(in the rows, 128 means zero)
Each run below is a few steps of one of 7 hidden systems, one row a step.
vifa, seq 1:
[[ 84 118 197  97 124 113  97 139 115  78 105 152 102 141 108 100 175 166
   97 120 108 114]
 [141 144 113 164 112 127 212 123 164 174 164 110 142 115 139 110 129 107
  152 147 168 168]
 [138 119 111  87 142 134  39 136  69 117 111 108 145 147 135 133  91 116
  162 106 139  95]
 [101 148 193 152 140  87 154 133 155 140 117 160  99 110 118 120 197 162
   94 118 102 140]
 [148 157  61 134 118 177 165 117 130 167 131  79 161 141 156 142  99  99
  151 158 167 127]
 [106 113 152 127 168 115  48 130 100 104 126 157 104 130 100 156 103 141
  131  79  90  98]
 [154 156 128 138  96 119 204 119 180 133 117 152 125 132 147 120 185 148
   78 151 110 153]
 [102 114  92 119 132 197 124 122 103 121 155  90 138 148 113 139  51 101
  166 137 159 113]]
dezuk, seq 2 (8 x 22):
[[118 173  99 100 103 192 149 121 112 126 120  83 149 195 148 104 118 125
  146 141 178 113]
 [113 126 160 172 171  67 101 134 150 131 165 152 106 110 108 107 142 122
  158  63 106 132]
 [164 165 130 104  82 142 166 120 128 136  75 148 131 154 155 147 168 168
   73 163 129 136]
 [ 59 146 124 132 167 169 140 128 145 128 181  84 133 146 113  84 121  91
  171 104 128 108]
 [183 131 121 184 125  75 131 117 165 121 112 185 105 111 131 167 145 152
   95 105  95 141]
 [ 99 143 134  47 105 199 154 124 116 110 135 113 145 178 129 104 125 133
  106 155 116 116]
 [115 102 122 211 142  92 146 127 173 105 174 131 108 100 105 107 118 104
  164 100 148 144]
 [195 154 118  84  92 132 115 117 107 117  97 175 131 181 145 155 118 168
   94 113 111 129]]
zek, seq 3 (8 x 22):
[[165 161 113 125 102 167 199 111 125 189 138 141 140 148 136 173  84 143
  122 145 145 158]
 [125 134  97 142 149 124  89 121 163  59 156 138 119 167 122  97 130 111
  141  66  94 100]
 [139 128 184 151  85 106 184 127 128 137 110 174 101 128 115 145 143 182
   95 147 157 168]
 [135 146  92 104 128 158 152 123 143 133 194 104 157 169 138  81  95  87
  177 100 138 133]
 [121 144 162 187 127  78  92 134 122  95  85 147  92 142 123 121 170 168
  129  93 163 117]
 [118 163 162  80 124 146 200 130 137 199 166 125 151 133 139 104 143 124
  128 142 117 158]
 [104 156  75 188 145 145  99 121 145  86 106  82 123 158 138 112 143 111
  154 108 166  88]
 [147 173 173 126 144 102 145 124 124 195 111 175 116 125 132 167 154 168
   96 105  90 141]]
tus, seq 4 (8 x 22):
[[181 123  95 148  97 121 190 119 158 147 182 136 146 134 138 112  92 106
  158 124 158 173]
 [124 123 146  87 137 103  41 139  98  82  87 135 125 138 136 113 163 142
  113 111 104  93]
 [ 84 141 175 163 134 143 207 126 138 190 162 129 113 111 104 137 118 139
  140 138 153 160]
 [190 133  57 107 118 108  82 130 129 106 110  99 165 142 173 102 138  94
  148 124 137 112]
 [ 78 141 195 141 160 137 113 123 103 143 128 166  88 136  84 169 111 169
  117  92 103 118]
 [152 144  79 134 117 132 191 124 179 152 135  94 158 105 165 106 167  93
  121 170 127 143]
 [122 121 115 122 131 155  55 124  80  83 106 130 117 169 113 154  77 143
  143 100 145  93]
 [124 131 161 139 132 108 196 124 185 146 165 171 114 104 115 122 159 137
   94 123  74 160]]
tagi, seq 5:
[[101 132 142 150 187  84  49 139 117 129 114 119 117 103 124 126 156 117
  149  83 104  94]
 [159 145 135 107 114 123 171 124 137 181  92 146 138  97 150 167 163 145
   75 175  97 147]
 [ 87 130  76 116 173 182 115 123 145 127 160  80 147 124 127 124 104  75
  150 127  96  94]
 [149 110 130 184 137  95 111 118 153  98 108 188  91 106 108 184 126 156
   89 106  86 125]
 [137  99 123  58  88 169 183 127 140 115 166 133 152 135 125 109 103 114
  107 173 107 153]
 [ 95  92 114 206 143 123 105 126 139  80 149 113 102 116  97 124  93 111
  171 108 170 118]
 [182 104 167  86  78  97 115 133  85 124 108 180 125 137 126 144 108 171
  108 135 142 158]
 [ 79 109 147 106 126 127 142 148 127 129 152  72 148 106 132  58 153  92
  165 160 167 135]]
tus, seq 6, 8 rows:
[[155 124 110 195 103 132 183 109 163 113 163 163 105 148 107 151  80 140
  135 108 153 156]
 [146 121 127  45 104 127  98 135 126  82 104 135 146 143 150  94 172 132
   87 148  87 114]
 [ 55 111 177 174 127 147 161 130 122 121 155 118  99 125  85 116 104 139
  156 130 182 140]
 [218 133  99 100  88  75 130 132 140 125 132 144 159 143 170  89 148 120
  133 118 136 155]
 [ 55 136 194 104 163 137  81 139  80 137 117 117 111 134 103 121 136 146
  141 108 128 101]
 [160 159 103 182 126 104 192 121 170 183 153 120 139 115 151 121 139 111
  151 122 155 162]
 [143 154 103  78 143 145  48 128  85 118  88 115 144 162 149 142 125 130
  129 108 108  83]
 [ 78 148 153 185 163 145 185 116 170 158 162 146  98 112  96 152 128 136
  119 110  97 137]]
zif, seq 7 (8 x 22):
[[ 52 106 214 139 151 116 124 142 104 138 142 136  98 100  84 122 130 148
  139 124 138 134]
 [194 145 109  83  92  98 151 137 130 161 124 119 171 129 176  89 158 113
  134 149 146 155]
 [ 56 120 138 136 165 161  72 136  88 123  94  80 120 110 112 145 122 122
  143 144 147  84]
 [156 154 145 114 149  90 163 131 159 198 149 154 143  96 148 126 166 121
  114 117  71 154]
 [131 121  65 129 119 181 110 118 116 105  73  86 140 126 143 168 114 117
  110 181 145  95]
 [106 117 157 146 177 119 135 124 140 167 180 162 111  94  94 161  93 122
  136  90  72 139]
 [200 101  85 112  72 116 139 123 148  86  95 147 140 123 155 138 137 134
   86 171 125 143]
 [ 67  94 161 134 139 171 129 128  97 125 164 125 109 126  78 148  57 130
  157 127 149 129]]
fefuf, seq 8:
[[105 160 112 142 109 171 197 117 153 142  94  95 131 125 144 135 170 134
   95 187 146 126]
 [127 132  75 152 172 141  94 119 146 116 174 114 134 141 122 129  84  85
  170  74 104 103]
 [141 140 167 142 117  92 133 125 152 101  96 185  97 132 123 141 181 177
   71 117  87 132]
 [ 97 111 101 110 103 182 184 127 159  99 165  90 145 137 127  86 119  95
  136 171 147 133]
 [175 114 125 154 127  92  89 124 118 109 154 175 112 153 113 145  71 139
  156  62 133 138]
 [111 142 191  63  95 135 157 137 113 129 106 144 128 147 132 102 176 168
   86 158 121 140]
 [124 119 104 158 122 132 148 133 125 146 166  82 148 122 131  96  93  90
  196 132 201 144]
 [162 173 145 119 140 121  94 119  90 166 100 171 118 162 130 182 110 170
  118  82 109 120]]
fefuf, seq 9:
[[ 97 121 183 181 104  94 170 137 141 122 113 132 100 107 116 107 173 158
  120 150 182 154]
 [160 150  76  93 119 187 158 113 119 165 157 112 160 162 143 149  66 106
  146 133 130 132]
 [114 142 167 139 154  76  59 141 112 106 113 142 110 143 125  98 167 145
  145  69 125 107]
 [114 148 142 144 108 155 222 119 152 175 125 124 126 110 129 146 149 143
   99 180 140 156]
 [151 146  58 123 148 145  79 121 126 106 145  97 152 167 148 110  98  89
  171  88 130  96]
 [100 140 198 160 143  95 133 128 137 130 116 179  84 122 102 146 164 177
   94 100  99 132]
 [143 136  78 102  96 164 190 125 165 125 143  91 161 135 157  93 141  95
  124 176 138 140]
 [120 124 127 170 149 123  73 122 110  94 147 147 102 159  99 143  76 136
  164  62 141 109]]
vifa, seq 10:
[[173 176 119 119 159  88 128 126 151 185 128 149 144 118 160 135 172 122
  114  95  68 132]
 [ 81 169 108 148 125 200 136 113 115 112  81  95 115 172 125 156 129 150
  115 148 161  91]
 [145 132 124 148 165 120 136 114 150 160 180 173 117 118 108 167  83 122
  134  76  67 139]
 [154 148  94  98  86 157 128 117 145  60  93 136 131 188 149 114 154 147
   87 137 121 109]
 [ 82 106 173 139 127 155 176 125 132 130 194 150 107 134  78 126  73 135
  148 114 134 155]
 [200 128  89  95 101  87 103 133 144  92 144 135 156 157 163  73 141 107
  144 101 125 135]
 [ 70 127 210 105 106 142 140 139  84 127 122 128 108 149 100 105 130 167
  134 142 178 137]
 [155 153 107 143 154  86 141 132 157 178 172 108 156 113 154  86 145  86
  175  98 130 144]]
zif, seq 11 (8 x 22):
[[124  99 118 114 118 125 128 126 171  63 104 144 118 106 128 125 175 130
   65 162  68 115]
 [122 127 130 163 114 167 192 116 117 174 152 130 123 125 108 172  63 135
  147 148 175 158]
 [180  92 102 104 131  80  54 136 120  87 141 150 140 126 135 112 107 107
  147  89 102 121]
 [ 76 104 195 123  98 140 165 134 127  99 109 144  99 117  99 124 156 167
   86 172 138 142]
 [166 136 106 116 115 122 152 133 113 179 170 103 164 134 149 102  89  96
  187 124 179 158]
 [106 111 149 119 150  95  36 142  99  90  79 122 116 110 127 123 163 137
  122 119 117  90]
 [102 156 166  97 123 151 211 127 147 187 148 126 136 120 130 116 160 135
  106 161 112 154]
 [160 129  53 159 143 128  85 126 117 142 106  80 153 113 156 149 105  90
  167 133 160 106]]
tagi, seq 12, 8 rows:
[[122 111 121 134 167 140  61 125  82 142 126 134 119 117 107 185  60 125
  152  99 116 104]
 [151  85 151  99 112  73 126 141 153 103 119 155 132  74 136 108 180 127
   85 160  82 146]
 [ 88 108 110 144 133 187 167 123 117 162 139  84 137  97 114 162  80 106
  145 182 160 130]
 [160  88 113 129 149  83  41 134 110  97 126 154 125 108 122 146  99 118
  143  90  99 113]
 [107  91 175 103  96 124 173 138 133 125 111 138 121  82 119 126 162 145
   81 197 121 152]
 [125 104  87 143 151 148 118 130 113 160 163  85 151 100 125 142  62  78
  186 133 155 129]
 [140  91 147 129 127  84  55 135 108  80  75 157 107 102 121 152 147 153
   98 129 109 110]
 [109 105 166  87 122 137 188 137 127 186 161 121 146  79 123 122 125 114
  122 180 119 165]]
dezuk, seq 13 (8 x 22):
[[157 167 137  49 113 160 173 123 118 190 142 139 159 152 149 134 124 134
  107 142  97 146]
 [ 74 114 104 185 153 126 111 131 171  67 129  89 114 112 119  92 162  98
  141 127 136  98]
 [172 150 142 133 123 134 157 111 120 171 135 190 113 145 117 194  83 165
  106 103 103 151]
 [111 105 108  71 114 139 125 140 152  72 138  95 153 129 144  59 166  92
  122 159 111 116]
 [115 127 144 215 127 131 144 115 124 126 135 154  88 135  93 172  79 156
  146 102 173 140]
 [193 134 115  42 107 106 115 136 125 134 143 145 166 147 163  92 142 116
  123 120  90 140]
 [ 54 117 164 181 123 140 129 134 125  82 106 105  94 130  99 110 148 147
  134 142 186 114]
 [196 167 114 119 131 108 155 120 127 204 160 153 150 140 151 143 102 123
  151  93 120 156]]
zek, seq 14, 8 rows:
[[116 137  49 167 161 167 121 116 152 135 113  75 141 104 143 161 120  87
  135 152 120  94]
 [163 139 120 120 142 122  91 118 120 131  84 174 115 125 132 197 127 157
   78 116  66 110]
 [109  86 119 105 114 173 175 118 165  89 164 145 124 114 103 138 100 116
   92 164  80 139]
 [189  91  84 168  94 114 111 120 122  91 125 151 124 133 124 160  64 129
  145 120 164 142]
 [146  98 184  64 110  94 105 140 107 107 164 181 126 143 111  97 111 146
  128  95 103 151]
 [ 97  81 153 144  95 119 153 143 124 101 147  98 127 106 114  77 125 116
  161 166 200 153]
 [159 151 135 117 139  91  84 140  76 186 122 110 151 129 152 116 118 120
  184 100 173 132]
 [ 61 136 175  94 159 120 101 145 122 127 112  97 128 111 131  86 197 123
  120 137 108 102]]

Which system made each of these runs?
seq 15 (2 x 22):
[[205 123  75 138  89  90  94 127 125  90 108 127 145 152 159 108 125 121
  150 116 171 133]
 [ 69 120 216  73 132 144 133 142  86 153 133 137 118 122 100 122 131 154
  118 143 122 134]]
 | vifa
seq 16, 2 rows:
[[101 169  74 152 152 204 160 107 142 157 120  90 133 139 132 174 107 113
  124 147 123 101]
 [136 140 108 150 176  87  82 126 168 105 143 145 120 121 132 117 159 108
  129  69  62 103]]
 | fefuf
seq 17 (2 x 22):
[[ 90 159 174 173 151 135 124 125  88 175 131 131 102 145 100 157  93 157
  165  89 173 128]
 [199 145 109  79 106  76 102 137 130 127 110 135 159 139 175  87 177 121
  122 121 116 133]]
 | tagi
seq 18, 2 rows:
[[121 147 132 200 110  99 180 128 164 132 111 112 114 114 139 106 182 137
  130 147 184 147]
 [144 128 109  83 147 156  96 131  73 189 132 104 160 118 138 163  68 106
  160 135 134 121]]
 | vifa
seq 19, 2 rows:
[[142  69 140 182  99  94 103 131 109  86 102 150 100  97 103 161  96 149
  130 144 175 140]
 [139  95 138  54 125 116 147 140 137 153 144 125 160  76 142 112 150 101
  105 176  78 147]]
 | vifa
seq 20 (2 x 22):
[[ 80 152 122 145 161 147 171 124 176 152 119 101 127  92 136 128 190 113
   95 162  87 115]
 [155 170  59 156 131 177 137 104 134 146  89 113 133 151 148 193 109 130
  111 137 125 103]]
 | zek
seq 21, 2 rows:
[[158 175 152  92 140 138 140 121  91 217 127 154 139 143 138 175 104 152
  125 109 108 141]
 [ 88 117 110 123 146 121 111 140 160  97 110  79 141  92 145  84 199  93
  118 161 110 101]]
 | dezuk
seq 22, 2 rows:
[[158  61 121 126 117  99 147 130 158 109 190 158 132  87 111 119  86  99
  136 131 102 165]
 [161  97 107 118  72 142 101 124 101  58  95 137 125 160 126 137  93 148
  120 147 173 124]]
 | dezuk
seq 23, 2 rows:
[[158 176 150 139  99  98 141 132 104 158 115 125 134 171 151  95 149 153
  162 103 202 148]
 [ 69 182 167 120 166 129 136 135 136 156 158 106 128 154 126  73 171 122
  157  88 123 116]]
 | zek
seq 24:
[[ 88 148 134 133 162 157 183 117 183 148 153 139 117 109 118 140 155 121
   89 134  55 126]
 [171 146  52 173 100 162 151 105 155  98  99 125 126 158 144 165 111 132
  110 141 146 119]]
 | zek
seq 25 (2 x 22):
[[167 121  91 147 133 104 151 130 142 189 105 109 152  60 158 162 145 102
  120 175 125 144]
 [ 92  97 106 132 157 156  66 130 103 108  80  97 123  91 121 175 118 119
  116 164 115  85]]
 | vifa
seq 26 (2 x 22):
[[131 158 154  81 108 177 123 119  73 144 113 153 123 189 118 164  84 172
  117 115 138 121]
 [125 131 134 132 138  76 133 140 175 110 169 119 136 120 141  47 182  97
  152  99 118 137]]
 | tagi
seq 27:
[[ 67 167 116 153 167 156 102 128 125 121 136  75 128 162 128  93 139 108
  172  96 156  89]
 [178 172 154 154 132  90 127 122 110 183 115 176 115 144 134 170 122 167
  129  78 128 145]]
 | vifa
seq 28, 2 rows:
[[205 134 102 111  94 114 114 122 112 114 149 161 140 180 139 124  78 136
  153  83 147 145]
 [ 68  95 168 135 118 127 108 136 135  41 130 132  97 142  96  84 150 142
  121 123 137 111]]
 | zif
seq 29 (2 x 22):
[[ 87 105 148 197 159 115 106 132 111 137 151 114 106 102  94 139  86 119
  183 102 174 128]
 [210 136 118  81 109  86 104 133 105 163  91 154 153 117 164 150 143 138
  105 137 108 141]]
 | dezuk
seq 30:
[[147 152 115  70 124 171 142 112 140 113 165 164 134 185 124 132 100 134
  105  95  66 122]
 [112 114 167 149 103  81 131 141 149  70 143 136 112 141 120  52 172 137
  143 109 164 142]]
 | fefuf
seq 31, 2 rows:
[[150 132 100 143 116  86 132 140 153 129 104  85 154  97 171  80 194  99
  141 159 162 132]
 [ 96 139 112 170 156 187 124 110 110 142 124 129 104 140  97 203  63 140
  132 116 129 105]]
 | fefuf
seq 32:
[[142 104 102 181  99 104 107 126 155  41  82 137 105 129 132 124 159 141
  104 141 151 115]
 [110 128 187  77 111 160 167 129  91 171 170 151 128 150 102 131  79 150
  138 127 135 158]]
 | tagi
seq 33:
[[174  99 125 141 119  54  83 135 151  69 135 169 117 123 131  98 147 128
  129  87 109 134]
 [106 118 194  84  81 152 175 136  92 138 136 138 125 146 110 110 112 162
  124 161 172 161]]
 | zek
seq 34, 2 rows:
[[111 148 157  88 134 139  80 134  74 146  56 122 127 129 138 163 154 160
   98 150 124  98]
 [104 123 109 165 157 151 181 120 162 169 195 113 131 102 110 133  86  89
  163 122 121 146]]
 | tus
seq 35 (2 x 22):
[[109 143 143  91 152 110 127 134 163 110 183 133 136 148 130  59 165 104
  139  82  77 124]
 [129 151 136 195  95 127 180 114 164  98 101 158  93 150 118 145 155 173
   91 134 151 139]]
 | dezuk
seq 36:
[[124 110 170 103 150 127 123 127 106 159 180 175 117 124  92 158  67 138
  137  87  86 146]
 [160  86  88 141  90  99 139 133 169  68 110 114 139  97 149  93 165 107
  113 175 143 139]]
 | tagi
seq 37, 2 rows:
[[121  97 148 115 156  97  94 146  93 185 100 105 144  48 136 155 135 110
  134 164 123 129]
 [111 105  99  73 146 156  82 137 105 130  95  82 157  93 144 138 134  96
  119 176 103  97]]
 | zek
